In the data rows, the value 50 means zero.
Here are some points, each followed by its number:
51 50 50 58 58 48 47 46 47 49 50 52 46 56 47 50 56 55 50 56 46 56 52 46 46 43 49 45 52 49 55 50 49 49 57 51 47 49 52 47 52 51 51 49 44 56 44 49 49 46 48 48 56 95 53 57 50 51 56 48 52 40 52 51 58 49 48 46 50 52 48 47 51 54 50 53 47 52 47 44 54 53 53 54 46 55 49 52 52 46 61 53 48 50 50 52 45 50 50 52 49 50 50 54 43 52 48 53 48 48 47 51 47 52 0
48 51 48 54 56 47 47 49 49 47 52 54 46 50 49 51 54 54 48 57 50 51 50 49 52 46 48 46 51 52 53 53 48 52 54 55 46 50 51 47 47 51 49 50 44 54 48 51 54 47 50 48 55 51 50 56 54 55 52 50 49 43 51 50 53 49 51 46 50 51 77 53 52 48 52 51 47 53 49 45 53 49 54 57 46 69 53 52 49 51 59 55 47 49 49 47 44 50 48 52 50 72 50 51 44 52 47 51 50 47 50 52 52 50 1
51 55 69 60 41 55 59 53 54 29 53 60 52 32 27 36 39 58 61 55 45 84 56 52 41 47 36 63 59 65 52 70 48 50 49 49 51 47 53 72 45 64 51 50 38 53 62 84 68 46 75 38 39 52 48 63 59 48 41 58 58 62 36 51 38 49 53 68 47 69 37 52 42 47 46 48 33 62 41 76 52 14 36 49 63 52 45 61 40 49 37 59 68 35 33 59 41 72 41 50 53 58 30 29 57 36 45 39 99 63 52 34 67 31 2
53 33 67 70 47 45 61 63 55 64 49 63 26 42 49 36 58 80 59 37 59 68 33 48 58 58 68 38 49 40 54 36 38 45 52 32 53 62 54 64 52 68 31 76 46 27 46 89 42 45 51 50 34 48 43 53 63 32 52 39 58 55 49 69 75 53 31 59 32 44 36 31 25 41 66 55 60 49 45 67 57 50 47 38 62 47 37 60 28 51 43 62 74 50 32 42 45 64 66 63 65 71 43 53 56 72 33 57 47 67 50 28 63 66 3
52 49 52 54 55 49 49 47 50 52 48 52 48 52 47 50 54 55 51 56 52 52 51 50 46 48 44 46 53 49 50 51 51 54 54 48 47 50 50 47 50 50 48 51 49 55 49 49 54 48 51 53 57 51 49 55 53 53 53 52 53 44 48 51 57 48 49 46 50 55 46 51 51 49 47 50 50 52 48 44 54 53 54 52 46 51 52 54  0 51 62 54 49 49 53 48 43 50 52 52 49 55 50 50 54 51 47 51 46 45 52  0 50 48 4
99 50 99  6 41 99 10 82 60 76 73  0 69 14 99 96 46 56  7  0 90 53 30 73 73 83  0 80 85 54 48 13 99 85  0 33 66 69 39 29  7 39 54 41 97 62 74 11  1 82  0 28 82 32 76  0  0  0 26 25 19 96 21  0 65 90 68 58 67  9 77 16 61 75 43 58 32 75 99  0 82  0 68 63 76 59 93  9 89  7  5 38 77 30 69 65 67 52 37 24 52  7  9 82 87 76 99 11 51 91 62 34 29 43 5
56 50 65 58 55 56 52 54 54 40 90 55 39 48 55 37 48 52 56 58 55 50 33 40 43 58 57 39 54 54 57 44 50 39 52 46 51 62 48 56 42 48 43 51 39 51 54 64 50 53 50 55 53 47 48 46 54 48 55 42 67 54 55 45 51 48 37 55 54 55 30 52 46 46 56 51 55 55 35 53 59 62 39 51 58 59 43 52 31 50 47 56 63 56 39 47 44 58 60 61 56 62 44 46 46 43 48 51 47 59 49 34 60 59 6
 0 12 61 99  0  1 41 99 99 99  0 30 99  0 64 59 99 99 28 99 48 15 82 77 18 99 94  0 78 11  0 26 55 71 34 25 99 99 99 67 71 99  0 83 41  0 84 31  1 54 99 23  0  0 24 37 84 32  0 28  0 99 64 86 47 84 55 96 51  0 99 37 23  0 12 84 91  0 88 99  7 85 18  0 25 38  0 99 77 52  5  0 35 73 33 38 88 83 99 17 92 38 85  0 83 99 11 57 55 84  4 53  0 90 7
17 99 80  0  0 62 68 75 54 84 11 63 99 68  0  6 17  0  0 23 57  0 78 39 75  0 99 99 59 33 73 19  0  7 37 99 99 81  0 16 99  0 99 21 99 44 56 64 26 19 53 99 30 71 63 38 99 71 36 99 46 94 97 30 15 29 42 99  0 36 77 56 49 10 99  0 87 37 37 99  0 20  0  1 10  0 18 49 26 99  7 72  6 97  0 48 32  0 47 33 26  4 99  0 55  0 91 99 99 35 73 85 94 51 8
63 40 45 52 56 62 43 52 42 48 61 50 40 63 39 58 41 47 66 23 60 45 53 59 41 58 40 44 43 79 35 53 59 45 34 41 37 40 46 44 63 36 61 56 57 42 38 39 47 66 38 26 54 49 33 47 59 14 49 47 55 50 66 58 50 44 48 41 57 67 33 55 52 52 38 48 45 61 57 57 54 62 36 52 45 47 55 33 55 36 45 37 48 64 61 53 63 53 49 60 55 49 44 69 91 43 58 59 51 34 58 38 48 60 9
46 44 35 43 55 52 57 48 58 45 54 54 44 60 50 50 44 45 53 55 46 44 45 60 48 40 47 52 39 53 40 58 56 43 56 48 49 42 49 56 45 40 46 54 51 44 52 51 56 57 57 46 51 48 49 64 44 48 49 48 57 60 41 51 44 50 52 54 54 47 47 62 55 49 36 44 51 56 26 42 45 53 48 42 56 52 51 46 46 52 52 44 47 52 60 40 54 44 47 46 49 51 40 42 36 48 40 43 47 47 48 58 46 47 10
New points follow, each followed by the numbers of its three nearest points above by angle, seen from the average point of the numbered points, nearest first.
68 50 13 46 40 47 47 64 45 51 50 58 49 79 42 49 41 32 63 50 43 39 54 69 33 45 53 60 46 57 34 59 45 45 37 44 32 43 59 47 58 57 55 50 43 47 58 49 40 57 46 62 52 34 56 39 38 69 56 44 47 62 38 45 46 56 64 67 51 64 38 47 53 41 38 52 65 64 46 53 40 60 37 56 43 28 56 17 46 48 37 54 69 40 59 47 72 50 28 54 57 44 39 36 43 25 30 43 54 39 44 50 72 63 10 9 1
51 54 56 48 38 33 51 35 38 49 46 43 41 64 65 47 44 41 28 53 42 41 52 36 52 47 43 50 45 43 57 54 52 47 49 49 62 46 33 46 53 44 58 48 61 49 58 44 56 41 69 51 55 62 54 59 60 67 58 52 49 57 56 52 51 39 50 45 51 64 46 65 55 56 53 33 53 56 64 52 50 58 42 57 49 45 61 50 56 51 51 53 40 49 51 46 48 49 56 40 64 51 52 45 51 40 55 29 51 58 61 52 52 46 0 1 10
51 51 46 49 46 54 59 46 52 46 45 50 44 48 45 54 52 54 57 51 55 57 45 48 52 46 38 41 40 45 56 45 54 48 48 49 40 47 57 52 43 47 47 51 54 47 99 52 55 50 48 51 51 51 51 53 52 48 49 46 52 46 54 44 55 53 56 49 43 53 52 55 54 50 45 48 52 48 52 49 50 54 60 54 48 57 53 56 49 42 57 57 53 54 54 54 45 53 50 54 53 49 49 45 41 46 52 52 52 54 48 58 55 40 1 0 10
19 20  0 31 43  5 60  0 30 85 17 38 99 99 51 47  0 12 99  0 10 88 28 54 26 99 43 73 27 94 48 59 80 23 63 55 99 99 62 99 15 94 84 33 17 61 40  0 50 65 91 19  0 57 39 29  0 11  0  0 70 56  0 46  0 69 67 73 99 63 14 15 95 99 17 99 98 20 97 99 57  0 83 28 49 45  0 99 28  9  0  0 99 28 57 99 93 86 80  6 99 54 78 94 99 88  0  0 29 96 38 63 49 46 7 2 9
46 72 34  0 99 45 56 92 19 58 33 59 71 58 77 25 17 14 57 41 66 24 67 28 71  7 38 99 43 53  8 99  0 60 76 57 20 18 44 16 34 46 64  0 55 21 53 48 30 43 53 99 59 97 49  0 34 69 31 41 65 69 99 69 16 24 61 78  9 81 63 37 23 51 47 25 29 15 37 70  0 45 35 28 78 39 30  0 32 91  0 35 17 42 18 27 83 48 64 76 19  3 84 65 57  0 29 86 76 13 47 40 65 37 8 10 0
87 43 60 26 61 64 38 59 69 57 54 31 56 35 81 67 46 49 28 14 61 48 30 54 69 59 39 68 50 59 44 42 76 54 41 37 52 47 53 30 35 37 57 41 65 60 50 35 43 60 10 46 63 42 66  4 16 29 55 46 44 51 46 26 56 57 53 47 54 51 65 25 58 57 48 56 39 64 68 13 67 26 55 58 78 57 59 55 71 41 37 51 71 46 58 54 58 44 41 45 49 29 30 60 63 62 71 32 53 58 38 52 39 34 5 9 1
46 54 45 56 58 56 52 38 45 51 49 51 40 55 44 52 42 44 56 52 37 44 44 49 55 46 48 48 41 45 49 50 38 47 60 45 51 41 46 47 40 46 42 51 43 54 52 44 50 54 59 37 50 49 51 69 43 34 83 46 49 50 46 50 43 49 56 17 30 46 40 57 54 52 53 56 47 53 53 54  3 51 64 44 60 53 44 57 54 56 54 33 57 53 61 45 53 41 49 49 40 50 38 49 46 47 48 52 48 53 54 44 49 47 10 0 1
49 50 50 54 51 51 52 49 47 50 50 51 46 54 50 50 58 55 50 58 50 52 49 49 45 49 47 46 49 53 56 53 49 51 55 52 47 48 52 49 51 52 46 51 44 55 46 52 56 50 51 49 52 50 50 56 48 53 57 51 52 43 17 52 53 49 46 46 51 53 51 50 50 51 52 50 50 52 50 45 58 49 54 51 46 53 54 55 52 47 59 53 49 51 51 48 43 48 28 50 49 55 48 51 44 51 48 57 44 47 50 53 49 47 1 0 10
50 51 63 61 47 49 52 45 41 40 52 51 41 45 51 38 53 53 51 62 56 47 41 48 44 52 61 44 51 52 60 47 48 43 53 51 45 60 46 50 44 48 47 49 42 53 49 58 48 57 52 49 51 46 46 50 57 50 61 44 61 48 54 41 54 48 37 53 48 49 44 52 45 48 52 51 51 59 40 52 57 64 43 54 54 52 50 45 38 43 52 53 56 51 44 50 44 42 61 63 47 57 49 42 48 43 53 47 51 51 52 43 60 58 6 1 0
51 50 51 54 63 55 43 47 46 43 57 47 47 51 46 56 42 50 65 37 55  0 56 57 52 56 46 43 50 51 45 57 62 46 44 44 43 46 46 45 55 34 47 52 57 56 41 38 55 61 40 27 56 55 39 51 59 39 41 49 56 53 65 54 53 51 47 42 42 50 50 62 51 56 39 51 33 59 62 46 34 59 46 50 55 43 41 46 47 48 57 36 38 63 53 49 66 54 47 55 49 60 49 67 33 58 56 57 45 42 53 41 46 57 9 10 0
48 52 50 52 52 49 49 46 49 49 53 54 47 49 72 51 52 56 50 55 53 52 51 46 49 49 48 49 50 52 57 51 49 49 54 52 48 50 49 47 51 49 50 52 45 53 50 49 53 49 49 50 56 51 46 81 54 53 55 49 52 43 53 49 53 51 48 47 50 53 51 51 52 48 50 51 48 55 48 44 56 51 53 56 48 52 51 56 50 46 58 54 47 46 55 50 43 50 50 48 50 55 45 50 46 54 49 52 46 46 52 54 47 51 1 0 10
52 49 51 53 41 49 49 45 50 49 49 54 46 55 48 49 54 52 49 54 51 50 52 49 43 45 50 48 51 49 59 51 80 48 54 46 50 47 53 45 50 51 51 51 51 54 50 54 54 49 51 49 56 50 49 53 52 52 54 53 55 43 53 51 54 49 50 43 50 52 95 50 49 51 54 48 50 53 47 45 54 51 57 51 44 52 55 57 50 47 62 53 48 50 51 48 44 48 52 53 51 53 48 55 45 53 52 51 45 47 51 50 49 52 1 0 10
52 52 50 58 55 50 47 43 46 51 50 56 47 52 46 49 51 49 48 56 51 51 57 51 50 51 48 48 48 50 53 53 49 52 50 55 50 46 50 46 49 49 46 49 43 51 50 52 53 46 50 48 53 49 50 57 52 54 57 50 54 42 55 50 54 51 51 44 52 52 47 45 55 49 51 48 47 44 48 48 56 50 52 55 48 54 57 50 48 47 60 51 44 55 54 46 41 49 48 49 47 56 51 54 45 52 47 47 46 48 63 58 49 54 1 0 10
73 40 53 29 42 99 68 39 40 40 56  0 22 40 65 77 13 22 69 19 17 62 32 99 66 71 55 75 77 63 54 65 73 45 28 55 46 49 50 60  7 45 44 65 74 75  6 35 68 59 29  0 46 52 84 27  6 17 50 49  0 70 40 41 57 50 82 44 99 40 51 33 74 37 59 39  3 75 41  8 55 28 59 38 94  6 51 77 79 60 22 38 93 13 67 60 99 78 45 49 16 12 11 45 34 71 62 38 86 72 54 54 68 10 5 10 2
25 41 60 89 26 29 36 56 83 60 23 40 75 39 38 42 90 74 51 67 46 57 56 45 55 59 62  9 49 35  6 28 65 54 56 38 54 75 66 61 60 62 20 39 42 17 63 50 44 41 70 44 24 10 60 57 80 40 23 28 43 69 51 75 45 56 44 52 58  3 65 46 45 47 36 62 62 33 36 72 49 69 44 27 63 49 31 60 54 47 39 24 41 54 53 56 56 50 72 46 50 34 63 27 55 62 30 45 34 48 43 43 39 57 7 3 10
51 38 33 52 45 49 44 59 48 61 55 74 51 69 40 49 36 47 60 46 48 44 44 54 39 51 48 39 41 48 46 49 43 45 40 44 32 38 52 42 53 51 50 57 46 43 52 45 39 66 43 51 52 42 49 46 57 51 53 44 50 50 47 48 60 49 47 47 60 66 33 48 48 51 48 51 60 65 48 58 57 56 47 52 42 48 46 35 48 35 49 51 68 50 67 52 55 45 56 63 48 51 43 43 49 32 53 55 38 38 51 53 68 53 9 10 0
47 60 61 31 19 34 57 32 39 59 51 44 51 65 56 35 34 36 27 47 37 49 53 50 62 33 73 61 47 41 58 40 58 38 48 59 75 44 11 42 73 30 64 50 88 42 56 37 56 44 66 63 51 66 49 58 60 65 55 73 46 72 52 61 50 34 44 60 47 60 43 66 62 48 58 16 62 63 62 65 30 41 28 63 45 40 63 58 52 62 47 64 37 59 50 50 34 30 54 32 60 41 68 34 51 33 61 48 66 54 69 54 70 49 8 10 0
54 46 60 61 52 56 56 51 48 42 58 58 42 47 50 41 52 52 50 59 51 48 34 43 48 54 58 43 55 50 55 46 43 46 50 46 45 59 51 54 45 52 46 53 41 50 50 60 47 53 47 52 53 50 45 50 55 50 58 45 61 45 53 51 55 50 38 54 48 56 40 52 45 46 53 55 74 55 40 52 57 60 43 54 55 57 46 47 41 42 56 57 54 53 45 50 47 54 54 59 53 61 74 47 46 47 49 52 45 51 49 41 56 58 6 0 1
44 55 53 49 63 57 56 46 55 50 58 47 40 42 46 54 42 48 57 51 55 46 52 52 55 40 60 48 45 57 50 56 51 50 49 53 50 52 46 58 46 39 50 54 59 57 43 47 63 52 44 36 51 63 50 14 65 42 43 49 47 61 20 51 51 45 47 41 48 49 49 56 52 56 37 46 33 54 55 46 53 60 47 44 57 47 38 17 53 51 58 37 46 62 54 38 67 55 38 55 42 52 42 47 50 53 44 48 36 42 49 47 48 55 10 0 1
53 61 74 62 40 51 63 57 47 17 51 55 54 28 31 35 41 53 55 51 40 90 58 54 46 45 35 72 54 64 53 71 45 45 47 49 47 45 58 71 46 67 54 45 39 52 55 80  0 45 73 36 42 50 47 53 63 52 40 60 55 57 39 51 40 50 60 71 50 68 39 52 45 44 42 45 58 61 39 73 52 62 35 51 64 43 38 62 42 47 31 60 69 29 34 69 42 77 39 49 48 55 34 70 54 36 52 33 71 60 54 33 71 28 2 6 3
